One turning vector, and how many steps it has turned:
The counts run from 0 to 383.
[  0   8  10  18  -3   4   6   3  -4 -12  14  -8 -19   2  -9  17  -4 -12
   7 -10  -2  -7  -9   2   7   8   0 -10  -3   5  -7 -11  29   8   1  11
  18  -8 -15   9 -15   8   9   8  11   5   0   2  11   1  17 -11   9  -1
  -7  21   1 -16  -9   7   9  -6 -19  -8  10   6 -10 -12 -13  12   1] => 114
[-12   2  11  16   2  21  11 -14  -9   2  -6   3 -12  -7  -9   2   1  -9
   3 -14  -8   0 -18  -6  19  22   8  -6   2   0  -1 -16  15   6   8  14
   8   1  -6  21  -4   1  14  -4   2   6  -2  -4   4   6  16  -4   8  -9
  -2  17   3 -20  -9 -12  13   1 -26 -18   4   5 -22  -4 -11  -1  13] => 40
[ -7   2  21   8  -7  -2   1  -6   7  10   8   8 -11   1  -1   2   9 -17
  13  -6 -17  -4 -13   2  -4  -3  -8  -4   0  -2   1  -5  19  14   5  11
  15   1 -22   8 -10   2   4   2  19   4   4 -14   4   5  -5   2   0 -11
   4   8  22   0  -5 -10  14 -12 -22 -21  11   7 -17  -5 -24  10   4] => 106
[ -9   9   5  19  -4  21  -5 -24  -4   7  15   4 -15  -6  -3  -2   5   7
   6  -7  -7   5 -24   3   6   2  -5  -5   3  -2  -5   6  19   2  10  19
   2  -7 -20  12   2   3   4  -1   2   0  14  -1 -12  -8  12  11  11 -13
   4   8   8   1 -10 -16  10   1 -24 -10   6  -8 -20   0 -17  10   4] => 330
[-27   2  12   7   4   3  -3 -20  -4   1  15   9  -7  -8  -6  10  14 -13
  18   0 -10  -1 -22  11   1  -2  -7   0   1   3   5   0  22  14   6   8
   8  -6 -17  -1 -11   5   6  -1  10  -1   9 -10   7   8  16  -8  14  -3
  -4   9  18 -10  -5  -3  12   2 -27 -10   2  -7 -21 -12 -16  10  -7] => 299
[ 10   7  10  13 -10  13  13  -7 -13  -4   5   3 -12  -1 -10  -2  -3 -10
   6 -14 -18  -4 -21   8   3   6   8   6   2  -3  -3  -7  18   9  14  10
  20   5  -5  20  -2   9   1   2  -1  -8  10   8   6  -7  15   3   1 -17
   2  16  10 -15   1 -15  11   0 -12 -15  17  -1 -16  -6 -18   2  -2] => 103
[-12   7   3  12  -8  13  -7 -17  -7  -4  20  12 -15 -13  -6   8  -4   0
   6  -8   6 -11  -7   8  12  -7   2   2  -2  -3   7  13  19   8  -9  17
   8 -13  -9   0  -8   8   5  -1  -2  -6  -2  10 -10  -2  11   0   7  -6
   1  13   7  -6   0  -1  19  -8 -13 -20  16   2 -14 -25 -13  17   1] => 126
[  3  14  17  13   2   0  -5  -1  -9  -4  13 -17 -23  10  -1  16  -8 -15
  10   1  -5  -5 -11  10   1  -8  -6  -4   4   1 -14 -10  27  12   5   5
  14  -7 -18  12  -7  12   8   2  12  10  15 -10   4   7  16  -3   4  -6
  -2  11  11 -14 -11  -1   2 -13 -20  -6  10 -10  -7 -15  -4   8   0] => 113
[-17   5  26   2  -1  14   6  -7   3  -4   1  -8 -15  -7   1  -1  -9 -17
   6  -6  -6  -3  -7  -8   7   4  -1  -6  -4  -6   3 -22  18   7   7  12
   9   1 -13  16 -17  -1   4  -4   5   2  -6  -9   5   1   7  -6  10   4
  -5  31   7 -11  -8   3  14 -10 -23 -11   8   7 -13 -21  -7  -2   4] => 308
[-10   0   1   5  -3  16   0  -9 -15  -2  10   6 -12   0  -3  -5  13 -11
  13  -3   2  -4 -15  12  11  -3  -3   5  10  -1  -3   3  16  -2   1  20
  19  -6  -5  11 -13  10  21  -1  -2  -7   7   8  -3  -6  18  -4   8 -16
   5  16  17  -5  -6  -9  22 -13 -22 -29   9  -5 -15  -7  -5   8   5] => 201
[ -7   1  12  16  -7   5   1 -12   0   5  -1  13 -12  -3 -10   3   9 -14
   9  -5 -19  -5 -14  -8  12   5  -2  -2   6   1   3  -4  12  16  -5  12
  23   1 -20   4  -4   9  10   2  12   7   2 -15  -8  12   1   1   1 -11
   1   9  17  -8   0  -9  12 -16 -25 -18  15  16 -15 -10 -21  -7   4] => 71
[-19   9  11   4  -2   3  -7 -16 -10  -4  13   3 -15  -7   0   6  10  -1
  23   9  -4   4 -20  11  13   1  -9  -6  11   4  -9   4  21   6   4   5
   3  -8 -26   6  -5   7  14   2   9   5  11  -9  -6   3  14  -7  12  -9
   4   9   7  -7  -2  -1   7  -3 -24  -5   7  -7 -26  -6  -8   2  -4] => 334
[  0   1   9  13  -2  12  -7 -23 -12 -15  20  -9 -19  -2  -3  -1 -14  -7
   8  -2 -10  -5 -17   2   3   5   2  -3   6   4 -16  -8  19   2  12  12
   7  -3  -2   9  -3   5   1  12  -8  12   6  -5  -8  -9  19  -1  13  -9
   3  28   5 -13 -12  -3   1   8 -17  -3  18  -4 -10 -14   1  -7   1] => 341
[-11   8  16   1 -11  -5 -14  -9  -9  -2  17   8  -5   2  -5   0   4 -19
  18  -8 -14  -5 -24   4  -4   0  -4  -4   1  10 -10  -2  26   9  -4   2
   5  -9 -10   9 -10   5   4  10   6   6   8  -8   1  -8   5  -6  -2 -14
  19  12  13  -9  -1  -6  16   4 -23 -19  16 -10 -23  -9  -9   3   3] => 270
[ -2   6  22   5   8   1  -5 -15  -6  -9  17  -8 -20   6   1  12  -9 -12
  15  -1 -12   1 -19  11   3  -5  -2   6  -1   0 -11 -18  26  12  10   7
   5  -5 -13  14  -8   7  -1   0   7   9   2 -12  -1   1  26  -8   8  -7
   3   4  12 -15 -12  -2  -5   5 -19  -3  10 -12 -13 -11   1  -2   7] => 148
[ -9  13  11  19  -6   4   4  -4  -3  -4   9  -2 -11  -8 -10  10 -10  -9
   6 -13 -10  -4 -14  -8  13  11   7 -19  -3   4  -5 -11  29   8   1  10
  10  -9 -11  21 -10  -4   3   6   2   9  -6  -2   1  -1   6  -9  10  -4
   5  18 -10 -18  -7   0  13   3 -24 -12  10  12 -17 -19 -13   7   4] => 115
[ 11   6   3   0  -8  11 -11 -15 -28 -17  15  -4 -20   1   6   8 -15   2
  12   3  -2  -9 -18   7  11  -8  13  -1   6   2 -12 -11  18   7  12   3
   3  -8 -14   9  -9   9   3   0  -5   7   3   1  -7   1  23  -9   6  -4
   3  18  11 -15  -9 -10  -1  -2 -18  -4  21 -13 -11 -19  -4   4   4] => 381
[ -3  -5  12  -3  -7  -2 -12 -12 -11  -7  15   3 -21  -8   5   6  -5  -6
  18   4   0  -6  -3  -4  13 -13  -1  -7   4   0   3  -8  12   1   0   9
  14  -1 -23   6 -19  -3   1  -5   6   9  -8 -10  -9   7  -7  -8   3  -5
  -1  18  20  -2  -1  -2  16 -15 -13 -22  17  13 -17 -16 -14  10  10] => 379
[ -2  -6  23   2   0   3  -7 -13 -13  -2  10   8 -28   1  -3   9 -23   4
   5 -16  -3  -3 -12  -1   0  -3  12   0  -2  -9  12   3  18  12  -4  10
  17  -7  -9  15  -8   2  -2   7   1   6   4  -9  -9   6  -3   3   3 -12
  -3  24  10 -13  -3   2   3 -13   0  -9  16  -5 -12 -22  -3   5  20] => 123
[ -8   2  22   0   5   1 -10 -11 -21  -3  14  10 -23   3   1  20 -12   8
   9  -7  -3  -5 -18   5   3   1  10   6   0  -1   7  -2  24  17 -10   6
  -1 -12 -14  11 -11   3  -2  -3   9   7   7  -9  -1  12   5  -7   1  -5
   1  20  12 -18  -4   4   0  -7  -6  -1   9 -14 -17 -26  -7  -1  11] => 124
[  0  19   7  23  -8  29  -1 -13 -11   2   0  16 -12   5  -3  10   0  -1
  -8  -5 -10  -6 -20   0   7  10   5  -2   3  -1  -1 -16  16  11  11  14
   5  -4 -14  14  -1   5   3  -3  12   4   4  -3   0   8  15   8   2  -2
   2  21  11  -9  -7 -11   4 -11 -23   1   5 -10 -10  -8 -20  -2  -1] => 69
[ -9   3  13  10  -5   9   5  -5  -7  -1  10   1 -10  -6 -14  10 -13   0
   4  -5 -14 -12  -4  -8  18   0  15   0   0 -14   3  -4  23   2   4  19
   8   0 -13  18  -6   3   6   0   9   0 -12   5  -1   2   6 -11   7   5
  -7  14   1 -13  -9  -5  18  -8 -16 -13  17  16  -5 -16 -18  -2   8] => 249
[-10  -4  18   1  -2   6  -5 -13  11   1  15   0 -23  -4   3   6 -11  -6
  13   9 -19  -4  -7   4   0 -13 -10  -3   4  -9   3  -2  19   7   5  22
  21   3 -22  14  -6  -1   6   7   9   4  -3 -20 -10   1   4  -2  13  -9
  -7  13  13   1 -13 -10  11 -19 -16 -13  12  16  -5  -6 -10   1   4] => 181
[-17  10  24   5  -2  15   5  -9 -13   1  -3   8 -21  -5   3   3   3   0
   6  -2  -3  -1 -16  -9   3   5  -5   4   6  -1   8  -6  12   9  10  19
   9   2 -28  14 -11   4   6  -6  11 -10  12  -3  -1   2   2   2  12  -4
  -9  25  13  -1   3  -4   6 -16 -12  -2   3   4 -26  -8 -12   2  11] => 169
[ -3   5  -3  10 -10  13  -2 -10  -1   3  14  -4 -11  -9  -1  14  -4  12
  11   5  -6 -13 -16  -4  12 -16  10 -19   2  -4   3  -8  16  10  12  13
   8  -7 -18  14  -7   3  -1   3  10  -3  -5  -9  -8   9  11  -1   9   3
  -8   8   5  -2 -15 -17  18 -10 -26 -15  10  10  -6 -11 -21   9  -4] => 220
[  2  -3  11   9   4   5   9 -13 -24 -12   4  -4 -21   2 -13   3  -4 -10
  20 -13  -9   3 -22   0   9   9   7  -1  10   8 -11 -12  24   2  12   9
  16   1  -3  17  -9   7  14   2   0   6   6  -1   5   1  14 -14   4 -17
   3  22   9 -20  -8  -2  11   4 -18 -14   7  -6 -21  -3  -3  -1   8] => 44
[ -5  -5  17   7   9  -2  -5 -20 -16 -11  13  -7 -21   3   1   8  -7 -12
  15   4  -5  -2 -16   4  -4  -7  -4   8  10   3  -9 -11  18   8  12  14
   6  -5 -17  -3 -10  11   9   3   9   7  17 -10   4  -1  11  -8   5  -7
 -11  23  16  -4  -7   4   3  -6 -17   1   8  -7 -18  -7   0  -5   1] => 14
[ -6  13  10  18   1  10  10  -2 -12  -3  10   3 -21  -9  -3  21   6   2
   9   4   0 -10 -19  10  14   0   6   4   4   0   8 -10  12   5   7  13
   7  -7 -14  14  -6   8   7 -10   8  -8   1   7  -3   4  26 -10   9  -3
  -1   2   6 -10  -2  -7   3  -5 -18 -10   4   0 -25 -17 -11  14   5] => 323
[ -7   6  19   2   3  15   0 -16  -3  -2   1  -5 -20   3   4   1  -9  -6
   6 -11  -7   3 -16  -2   5  13   5 -16   6  -4  -1 -16  17   5  12  13
   8   1 -18  21   1   0   8   2   5   9  15 -11  -6   5   4   1  11  -9
  -6  38   0 -19  -7  -2   7  -6 -17   0  10  -4 -15  -7  -8 -12   2] => 337
[ -1   8  16   6   4   0  -3  -9 -13   2  20  10 -25   4  -3  29 -13   7
   5  -1  -5  -6 -17  10   4  -7   6  12   4  -7   5   2  26  14   1  12
  10  -8 -20  10  -3   8   3  -2  17  -2   8  -2  -2   9  18  -5   5  -9
  -4   7  14 -10  -5  -2  -3 -14  -3   0  13 -12 -13 -16 -12  14   8] => 287
[-11  18  14  14  -8  11  -4   1 -10  -3   7 -10 -11  -1  -5   9 -17  -1
   2 -11  -6 -15 -13 -11   3   8   9  -6   4 -10  -5 -16  25  12   6  14
  -5  -8 -11  24  -9   1   2   0   6   2   2   0   0  -5   5  -7   1   2
   4  24  -4 -10  -9  -1   6  -3 -14  -1  13   1 -13 -21  -8  -5  13] => 278
[ -8  11   9  19  -6  17   4 -10  -5  10  -4  13 -16  -2  -5  10   6  -8
  -2  -2 -11  -5 -15 -10   6   7   1  -3   1  -1   4 -15  13  16   7  15
  11  -3 -19   3  -5   9   6  -6  15   6   1 -10   5  15   8   4   7   2
  -6  12  17  -4  -8  -6   8 -17 -25  -7   5   5 -11 -11 -22  -4   0] => 70
[  1  -1  18  13   3  -6   3 -11 -13 -14  13  -4 -25  -2 -17  21 -15  -8
  14  -9 -11  -4 -17  -7  11   4   5  -1  -2   6   2  -9  26  11  -8   6
   7 -10  -6  11 -12   8   0   6   0  14  -1  -4   0   0  10 -13   5  -9
  -1  17   2 -17  -2   8  -2   3  -5  -5  13   4 -22 -20  -4   7  11] => 119
[ -3  -2  11  12  -6  18   4 -12 -10   0   7  -1 -19 -12  -4  -4  -8   1
   9 -20   3   1 -18   1   3  -6  14  -2  -5  -9  13  -3  17   2   6  22
  17  -4  -2  15  -4  10   2   0 -12  -6  10   1 -12  -4   7   6   6 -18
  -1  22  11  -9  -2  -7  10 -11 -13 -22  15  -1 -19 -19  -9  10   9] => 162
[ -5   4  19   3   5  12  -3 -16 -12   6  -1  14 -18   4  -4   6  -2   2
   1  -7 -14   4 -20   0   2   2   3   6   7  -3   5  -3   8   5   7  15
   8   2 -15  18   2   3   5  -6   6   6  14 -13  -4   6   9   8   0 -23
   5  11  20  -9  -7 -19   7 -11 -13 -12   9 -11 -17  -3  -5  -9  20] => 361
[ -7   9  12  10   4   5  -2 -16  -4   1  21  12 -20   2  -8   0   6 -14
   4   0 -11  -2 -18  13   2  -3 -13  17   4  -6  -7   6  21   7   9  15
  10  -2 -18   2  -7  11  10   1   9  -5   9   1   5 -11  24   1  11 -13
   2   9  21  -4  -6  -9   6  -4 -18 -12   8 -12 -12  -6 -13  12  -3] => 137
[ -7  -3  15   6  -3  13  -5 -13  -3   1  11  -2 -29  -4  -9   4 -21   4
   5 -13  -4  -5  -5  -8   2 -18   4  -4  -6  -8   6   8  23  16  -3  17
  19 -12 -14   8 -10   7  -3   7   0   3   4  -1  -7  -5   3   8  11  -5
  -6  19  11   3  -7   0  12 -15 -10 -18  15   4  -7 -16  -8  12  12] => 122
[-11  -3  16  -3   2  13 -16 -19  -2   2  21  -4 -24  -2   8  -1 -19   2
   5   1  -4  -5  -8   0  -7 -12  -3  -1   4  -9  -3  -5  17   7   9  19
   6   0 -20  14  -8   2   3   3   7   3   6 -17 -11  -4   4   3   9  -7
  -2  31  17   1 -13  -6  12 -17 -15  -6  12  -4  -3 -10   0  -5   6] => 18
[ -5   8   9   1  -1  12 -13 -12 -16 -11  27   3 -20   4   1   9 -21  -2
   8   4  -7  -9 -16   9  -6  -8   1   4   8   0  -8  -5  21   7   3  12
  11  -5 -12   6  -9   2   0  10   1   0   3  -5  -6  -6  25  -9  11  -9
   2  19  16  -8 -13  -2   6 -10 -14  -5  12 -12  -2 -13   2   6   1] => 346
[-17   1  13   8   1   1  -2 -11  -9   3  17   8 -17 -14   0  13  15  -6
  17   3  -1  -6 -24   4   3  -2  -2   8   8   8  13  -1  10   8  -4  16
   7  -6 -15   0 -11   8   5  -8   4  -4   4   0  -2   1   6 -10   1  -7
   3  13  22   0   0  -6  12  -6 -17 -17   3  -2 -36 -16 -16  12   3] => 165
[ -8   9  13  17  -8   6 -14  -9   5   4  14  -6 -15  -7  -4   5 -11   1
   7 -14 -10  -3 -10  -8   6  -6   3 -20  -5  -9  -5  -8  24  12  -4  14
   2 -13 -11  16  -1  -1  -4   9   6  15  -1 -14 -10  -5  -2   2   5  -5
   8  15   1  -5 -14  -4   8  -1 -28 -13  12   4 -12 -17  -7   1   8] => 116
